The rows below fall into families. The same turns and mirrors carry the whole set onto itself and the rows of a family onto each other. For each named row, which other rows are in its family? Write them in the order they are listed.
These 36 rows form 12 families of 3 rows each.
K100: [  1   0   6   1 -32  23  -3  -7  16 -32   1 -20  42 -12   1  20  -7  32
  21]
K46: [-35 -13 -10  15  -2  -3  24  17  -8 -29   5  -1  -6  19  36  32  -1 -18
  23]
K469: [ -4  26  19   0  32  16  18 -29   1  22   5   3 -18 -24  -2  28  -9 -21
   6]
K140: [ -5  17  -6  -7  33  27  32 -26   4   8   6   3  -7 -24  14  30 -18 -11
  17]
K717: [-16  39 -25  23   1  22   8  30  -9 -16   4 -36 -30  19 -41   4   7 -11
  11]
K89: [  5   4 -29  32  13  31  31   9   2 -38  21 -18  32  -2 -33  26   8   1
  39]
K353: [ 13  -3  11  53  20  -3  16   8  11 -26  28  -7 -37   7 -16  -3  34   6
  32]
K823: [ -8  10 -24 -10  -5   6  23  11 -17   0  -2   6  22   9  20 -12 -22  20
  36]
K668: [  2  21  49  24 -31  -3 -12 -17  10  -5   7 -27   4  -5 -35  -5  21   8
  -7]
K68: [ 10 -20  30  10 -25  36 -27  -6 -15  -8   9   7  24 -11   9   5  20 -11
 -16]
K93: [ 14 -17  -9  33  16  14   9  16  15 -39  22   2  -6  -5   8  23  12  23
  52]
K275: [ 15  12  -6  24   9  31  33 -49   9  -4  22 -14 -21  -1  -4 -38   6 -22
  14]
K33: [ -7  28   2  13   1 -16  30   2 -22  15   5  -4 -16  22 -10 -44   4   0
  11]
K179: [ -5  25  -2   4  38  18  44 -30   2  11  12  -3 -26 -14   2  10  -5 -19
   6]
K550: [ 15  -3 -15   1  -2  49   8 -39  13 -11  12  -2  18 -21  19   4 -21  -5
  36]
K430: [ -6  23  30  -2 -13 -11 -19   7 -21  31  -8  10  13  -2  -6   0 -13   4
  20]
K857: [  0   4 -17  62  -8 -22  31 -11  -8 -13  -4 -21 -26   5 -16 -20   8 -31
   3]
K619: [  8 -15 -20  -4 -39  14  15  16 -13 -29   0 -40  25  11  19   4 -13 -21
  27]
K461: [ 15  -4 -22   2   6  54 -12   3  39 -16  -3   2  28  14   8  -4  -5   0
  13]
K664: [-35   0  11  31   1 -19  25  10 -12 -15  10  -7 -32  28  15  11  18 -33
   4]
K486: [  1  12 -11  23 -19  11  43 -16  12 -39  16 -35   3  14 -13 -32  18  21
   4]
K583: [  6  12  17  34   5  19 -11   8   1 -11  13 -12  33 -17 -51  45  12 -11
  29]
K456: [  6  21   2  52  16  10  26   2  -2 -18  25 -24   3   5 -60   5  31 -18
  16]
K513: [  9 -10  18  27 -15  26   9 -12 -17 -13  20  -5  -5  10  -1 -34  39 -19
 -29]
K910: [  9  -3  30   5 -44  -3 -21  11 -17   1  -5 -37  13   2  -6  12  -1 -38
  10]
K881: [  9 -27 -16   9 -18  47  15  -5 -12 -33  16   1  23   3  25 -15  17  -1
  -7]
K493: [-34  -5  28  19  -8 -14  -7  15 -11  -7   0   3 -10  10  19  43   4 -29
  11]
K424: [ 13  11 -12  24  14  36   9  -5  35  -8   7  -9  -8  32 -14 -41  20 -16
  -8]
K190: [-16  37  -2  14  -8  23 -26  32  -9  -3  -6 -27 -15   2 -41  31  -2 -11
  14]
K176: [  0 -16 -43  34 -15   3  20   0  -2 -31 -14  -8  19 -12  17  20 -23  -9
  32]
K186: [  7   2   1  18 -31  -6  25   7 -18 -15   7 -50 -11  24  -7 -28  13 -40
   3]
K151: [ 15  10  26  15   2  34 -39  -3  34  12  -4   1   9  11 -19  -5  10 -18
  -7]
K361: [  2  -1  20  45 -23 -18 -26  -6  -7   6 -19  -5   5 -23 -14  30 -10 -30
  12]
K171: [ 16  13  36  16  -4  27 -20 -46   7  20  11  -3  -4 -24 -13   0  -3 -26
  14]
K247: [ 15  -7  35  41   9   0 -24  12  12 -13  17   4 -15 -14 -13  32  21   9
  39]
K791: [-16  27 -37   8  -4  35  -2  37  -6 -24  -3 -29  -4   7 -23  28 -11   2
  27]

Which other rows belong to the same family as K469? K140, K179
Which other rows belong to the same family as K664? K46, K493
Which other rows belong to the same family as K513? K68, K881
Which other rows belong to the same family as K33? K823, K430
Which other rows belong to the same family as K151? K461, K424
Which other rows belong to the same family as K176? K857, K361
Which other rows belong to the same family as K619? K910, K186
Which other rows belong to the same family as K190? K717, K791
Which other rows belong to the same family as K456? K89, K583

